Each path below is one point turned by a fixed rotation once a step. After each direction that follows a path, write how fast that rotation turns it, in deg/step (0 if it stays still).
Each turn is a multiple of 5 degrees from 10 to 175, or 0.
Each row of a path follows its step; steps can be skipped.

step 1: [-17  11  -4  18  -5   9  15 -12   2  -4  12   7   0  12 -14  -8   9  31
 -19  -3 -22   8 -18   7  20  -2  30  -1  27  15  14   8  -9  10  28 -11
   0]
step 2: [ -6  14  -3  -3  13   2  -3  -4  -2  -7 -30  -3  -2 -15   4  -8  14  17
   7 -18  -8 -26  29  -4 -12  19   1 -37 -17  14  -2   4  -8 -12  23  10
  20]
step 3: [ -4   6  12   5 -11   9  10  24   6  52   0  16   1  16  -5  12   1   4
  16   9  -6  -8 -17  -1   7   6 -22  -7  -8  36  -1   2   3   4   3 -22
  -1]
step 4: [  3 -17  -5  22  -3   8  23 -27   2 -11 -21 -20   2   6  11  21  19  21
   1  22  11  20 -10  32  -1   3  19 -19  -2  11 -13   2   8   4  10  -1
   1]
step 5: [  4   5  12   4   3   6   5 -19  -7   4   2  -9   6  20   4   2 -12 -12
 -15 -11  -7 -21   0 -26 -19  34  14  15 -13  26 -22   9  -5  -2   2   6
  35]
step 8: [ -3  29   0  10   0   2  13  -8   4  -9  12  12   0  13   2   2   8  24
  10 -15 -26 -24   1 -12  -5   0   7 -23 -13  11   5  33 -27 -14  25   9
   5]
step 9: [  1 -15   7  -4   2  10   1   4  -3  34 -27   7 -15 -10 -16 -10   3   7
   3  -4  -2  -1  15  18   6  17 -33 -28   2  35 -10   1  14  -3  13 -10
   2]
step 10: [-18   8   6  20   6   2  19   0  16   9  -7   0  21  19  32  29   5  22
   0  30   4  11 -16  -2   5   3  17  -4 -11  27  -1 -15   6  -3  -2 -13
   4]
step 11: [ 13 -26  12   9   1   3   3 -28   3  -6   0 -18  -4   9 -12  20  12  -8
  -3 -17   8 -16 -15   6 -16  25  10 -10 -14   4 -14  32  -7  15  22   7
  21]
step 12: [ 10   4   8  -7 -11  15   8   1 -36  22  -7  -1   6  15 -11 -25  12  13
 -34  -3 -12  15   1 -16  -2  23   4   5 -18  25  -7 -10  -5  -7 -18 -16
   2]
step 13: [ -6  14   4 -20 -11   6  11   4   2 -15 -17 -17  10   2  -3  16  14  15
  -1 -10   0   0 -33 -17  19 -12  18 -25  16  13  15  -7  30  12  18   4
  13]
Speeds:
[ 6 -2 -1  3  3 -5  5 -4  7  8 -9 -3 14 -1  4  4  4 -5  2  8  5 -5  1  3
 -7  7 -3  1  2  1 -4  4 -7  7 -4 -7 -7]  55
[  7   7  -4   3   6   6   0  -5  -1  -6  -4  -5   3   9 -15  -8  -9   3
   1  10   1   5   4  -5  -2  -1  -2   0   2   0   0  10   4  -4   1  -4
   1]  100
[-8 -7 -5 -9  4  4  4 -5 -1  2 -1  4 -3 -3  2 -2 -5 10  5  9  3 -2 -5 -7
  3  1 10  4 -2 -6 -9  4 -1  8  6  6 -6]  115
[  3  10   4  -3   0   5 -10   3  -1   0   4   3   2  -1   5  15   5   2
   1   5   1  -6   2 -13  -8  -2   1   5   5   4   0   6   8  -2   2   4
  -2]  140
[ -9   9   3   7  -1  -1   4   6  -1  10   9   3   1   7   3  -7  -5  -1
  -5   4  -4   3  -2  -5   0   0   2  14   0   6  -1  -2 -10  -1  -1  -6
  -1]  160
[ -8   1   7  -6   6  -1  -2   6  -3   9  -7  -6   3   3   2  -7  -1   4
   5  -2   8  -2  -4  -9   3  -7 -11  -5  -2   1   1  -5   8   2  -8  -3
   1]  110
[ -1  -3   3  -2   8  -5  -4 -12   6   7   5  -1  -8   9   0   0   6  -9
  -8   8   4   3  -4   0   2   3   5  -2  -5   0   1   1   7  -6  -8   7
   1]  60
[-3  0 -5  0 -8 10 -6  5 -6  5 -3 -8  1  2 -7  0  5 -2  2 10 -2 -8 -8  7
 -9 -1  6 -1 -5 -6  1 -7 -3  0 -1 -1 10]  45

step 0: [ -9  16   5  -6  -3 -21   1   9   1  -6  11  -7  27  15   5  -2 -23  24
   4   8 -10  27  23 -22  35 -13 -13  -5   3  25 -13  13  24 -26  18  21
  -2]
step 2: [  8 -10  -2 -20 -10 -24  25  -3  26 -34  -9   1  24  -8  -2  -2  -8  32
   3  10   3  20   2  -6  15 -21 -17 -19   7 -12  23  19 -14 -20  16  -1
 -20]
step 3: [ 38   1  -5   5 -11   7   0 -17   0   0 -14  33  -6   4 -34  11   6  13
 -10   5 -18  16  13  -8  -3 -40 -16 -15 -15  -4   8   4   6   1  37  -1
 -17]
step 4: [ 13  15  -9  10   8   3  29 -17  10  -9  16   5  25  12 -10  20  -3   0
 -34   3  24  19  18   8  12  -8  -9 -43 -11  10   7   5  -3 -17   2  19
 -27]
step 5: [  2  25 -18   6  30   1   8 -17 -14  14  -4  31  18 -24 -16  11 -13  14
 -25 -19  -5 -12   5   5  17 -19   5   5  -8  -9   1   3  17 -34  32   3
  -7]
step 7: [ -2  -8 -12 -25  -8 -19   5 -10 -11 -23  35  20  13 -16 -10  20  -8  18
 -17  -6 -13  -7  17 -25  15 -38  -6  14  -6  12 -10 -14  25  -7  13   4
  10]
step 11: [ 16 -13 -22  -9  -6  -2   9  -6  -7 -33   0   2  33   1  -8  14  22  27
   2  -6  15 -18  13   9  12 -29 -20 -24 -14 -16  30  -1 -13  -2  18   2
 -15]
step 12: [ 26  -7   1  39  -7 -11   3  -4   9  -5  -6  25   3 -16 -36  12   1   8
 -27  10  16  -5  20   7  -4 -36  16 -15 -11   9   8  19   4 -20  18 -12
  -4]
step 13: [  9  -9 -15   9  19   4  25 -30 -14  10  14   8  26 -10  -9  13  17  -4
 -27  -8  16  -1  17  34   7 -10 -35 -12 -23  16  -1   7  20  -3  -3   1
 -14]
step 14: [ -3  13  -4  24  26 -22  14  -5 -15   1  14  10   2  -5  -3  39 -10  18
 -12  -3  11 -14  -9  15  27 -29   9  10   4  19   2   3  19 -36   8   9
  20]
step 16: [  1 -22   3   0  16 -47  15  -3   3 -41  33   0   0 -17 -13  -8   7  17
  -6   2  -8  -9   4  -4  -1 -40   3   4   7  25  -5   0   0  -7  -6   0
  20]
Speeds:
[  2   1  -2  -4  -3   5   3  -2  -8   1  -6   5  -8   2   2 -10   1   7
  -2  -4   1 -13   1   2   3  -8  -4   5   1  -1  -9 -10   2   4  -1   0
 -12]  175
[ 5  2  3  5 -2 -4  3  3 -2  0  1 -1  2  4  1 -3 12 -4  0 -7  8 -8  2  4
 -4  1 -6  7 14  6  0  5 -2  3  2 -4 12]  10
[  2  -1   4   9   6   0   8   6   3  -3  -1   5 -12   8  -1   0  -6  -1
   0   6   6   3  -7   1  -7 -11   9  -2   3  -1  -6  -1  -5  -7  -5   0
   4]  170
[ -3  -1  -6  -9   4  -5   7   2  -2  -6  -4 -13   6   2  -4   3   2   0
   2  -6   5   6   4   4  -1  -5   6  -5   9   2   4  -8   2   1 -12   2
  -6]  155
[ -6   8   1 -12   5   0  10  -9   0  -6   4  13  -1   1   6   0   2  -3
   1   0   2  -6  -3   1   1   3   3   3  -5   1  12   3  -5  -1  -7  -1
   3]  120
[ 12   3  -7  -1  -3   1  -1   3   1  -5   4  -4  -1   6  -3 -11  -4   0
   5   2  -2   1  -7   2   2  -4   2   0   3  -2   9  14  -3  10   3   4
  -8]  45
[  5   6  -2  -6  -3  -8  -6   3  -5   6  -5   5  -3  -2  -4  -1  -6   3
   1  -2   4   5   2  -4   2   0  13   7   1  10   5  -1   6  -4   5 -14
   0]  155

step 0: [  5 -21  15  -7  -6 -18  29  -1  20   5 -16  11 -13  17 -24  -5 -36 -27
  20  16  -1 -15  -3  11   9  14  -7  11  -9   1  14  18   0 -15 -13 -29
  -5]
step 1: [ -7  10  36  10  -8 -16  -2  36 -20   2  25  -4   5  13 -20 -14 -14 -17
  19 -12  23   2   6 -21  15  -3  27 -12  10   4 -13  -1  15  -1  -3 -16
  19]
step 2: [ -8  12   5 -25  30 -19  28   8  18  -4   6  -3   2 -13  16  15  17   5
 -18  20  14  -6   6 -12  13  -5  13 -13  -1   6 -49  13   1  15   0  -6
  20]
step 4: [ 10 -21  -4   6 -11  17   3  27  -6  17   0   0 -17  -4 -14   0  -7 -35
  32  -2  23  -3  17  -9   6 -10 -16  -1   2  37 -10 -19  15   6   9 -23
 -16]
step 6: [  4   4   9   2   5 -22   7   6  17 -29 -28   8  -3  20  14 -13 -27  13
 -13   2   6  10   8   6  -8  24  -9  -3  -1  33 -10  34  -2  25   3  -7
  28]
step 7: [ 11 -19 -13   1 -22 -24  -4  40   1  -3   8  -9   0  -8 -24   5  10  22
  26  16  23 -14  17  23   5   9  -3  -3 -14   7   5  21  26   4   7 -23
   0]
step 8: [  9 -16  -1 -11  28  15   9  30   0  22  23  -8   4  17 -13 -10  20  -4
  16  19  -3  -1  17   5   3 -13  13 -37  23  24  -9   1  -6  -2   3  28
   5]
step 10: [ 12  -3  27   7 -34 -11 -13  14   1  -6  12   4  -1  27 -32 -14 -15 -12
   7  -2  25  15   0 -18  10  31 -20  -6 -11  -9 -16  24   6  -2  -3 -19
   0]
step 11: [  3  -2   8 -16   5 -11  -9  19  -9  -9  36  -7  -7 -12  29  -9  21  -5
  23  12  12   0   1   0  20  -1  15 -11  20  11 -47  13   1  10   9 -23
  -2]
step 13: [  9 -19   8  20   1 -10  12  10  -3   7 -17  20 -20   6 -22 -19 -34 -16
   9  15  20   3  16   8  22 -15 -30  15 -11  27   1  11  -2 -18  13  -2
  -9]
step 16: [ 32 -10 -21  -8 -27  -4   0   7   4  -1  -9  25   4 -13  -5 -20  -7  20
 -13  23  15   4  19  36  11  29 -15  10 -13  15  -1   8  10  11  10 -18
  12]
Speeds:
[  3   3  -4   1  -6  -1   9  -6   0  10   5  13  -6   3  -5   0   4   0
   8   2 -10   1   0   8  -1  -4   4  -5   1   7   5  -7  -4   3   4  -5
  -1]  85
[ -4   5  -8   8   1   7   7   0   0  -5  -2   0  -3  -1   3  -3   2  -2
  -7  -2   4   5   5  -1   5 -11  -3  12  -6   8  -2  -7   9   7  -3  -3
   3]  35
[ -2   4  -3  -4  -1   1 -14  -9   2   2  -2   3   5  -5  -6  -6  -2   2
  -3   1   4   9  -2  12   0 -10  -1   7   8  -6  -3  -4  -7  -6  -1  -2
   1]  10
[ -1  -8   6   0   0   6  -6  -6   3  -1   2   0  -1   8  -4   3 -16  -8
   6   0  -2   0   0  -7   2  -6   4   2  -8  -3   2  -6  -7   9  -4   2
   3]  80
[ -3   5   1   0  -4   6  -3  -6  -9  -2   1  -2   4   5 -13  -9   8   0
  -5  -7  -2   1  13  -6  -1   3   7  -4  -1   0   7   8   0   1  -3   3
   4]  160
[-4 -3 10  0 -3 -3 -3  5  1  0  2 -3  1  8  0 -3  8 -6  7  0  5  0  3  4
 -3 -2 -6  9  2 -6 10 -1  5  6 11 -8 -9]  110
[-2 -8 -4  2  1  5 10 -4 13  1 -5 -2 -2  0  4 -5 -2 -1 -6 -3 -6  3 -2 -1
 -5 -1  6  4 10 -6  3 13 -4  4  6 -3  4]  115
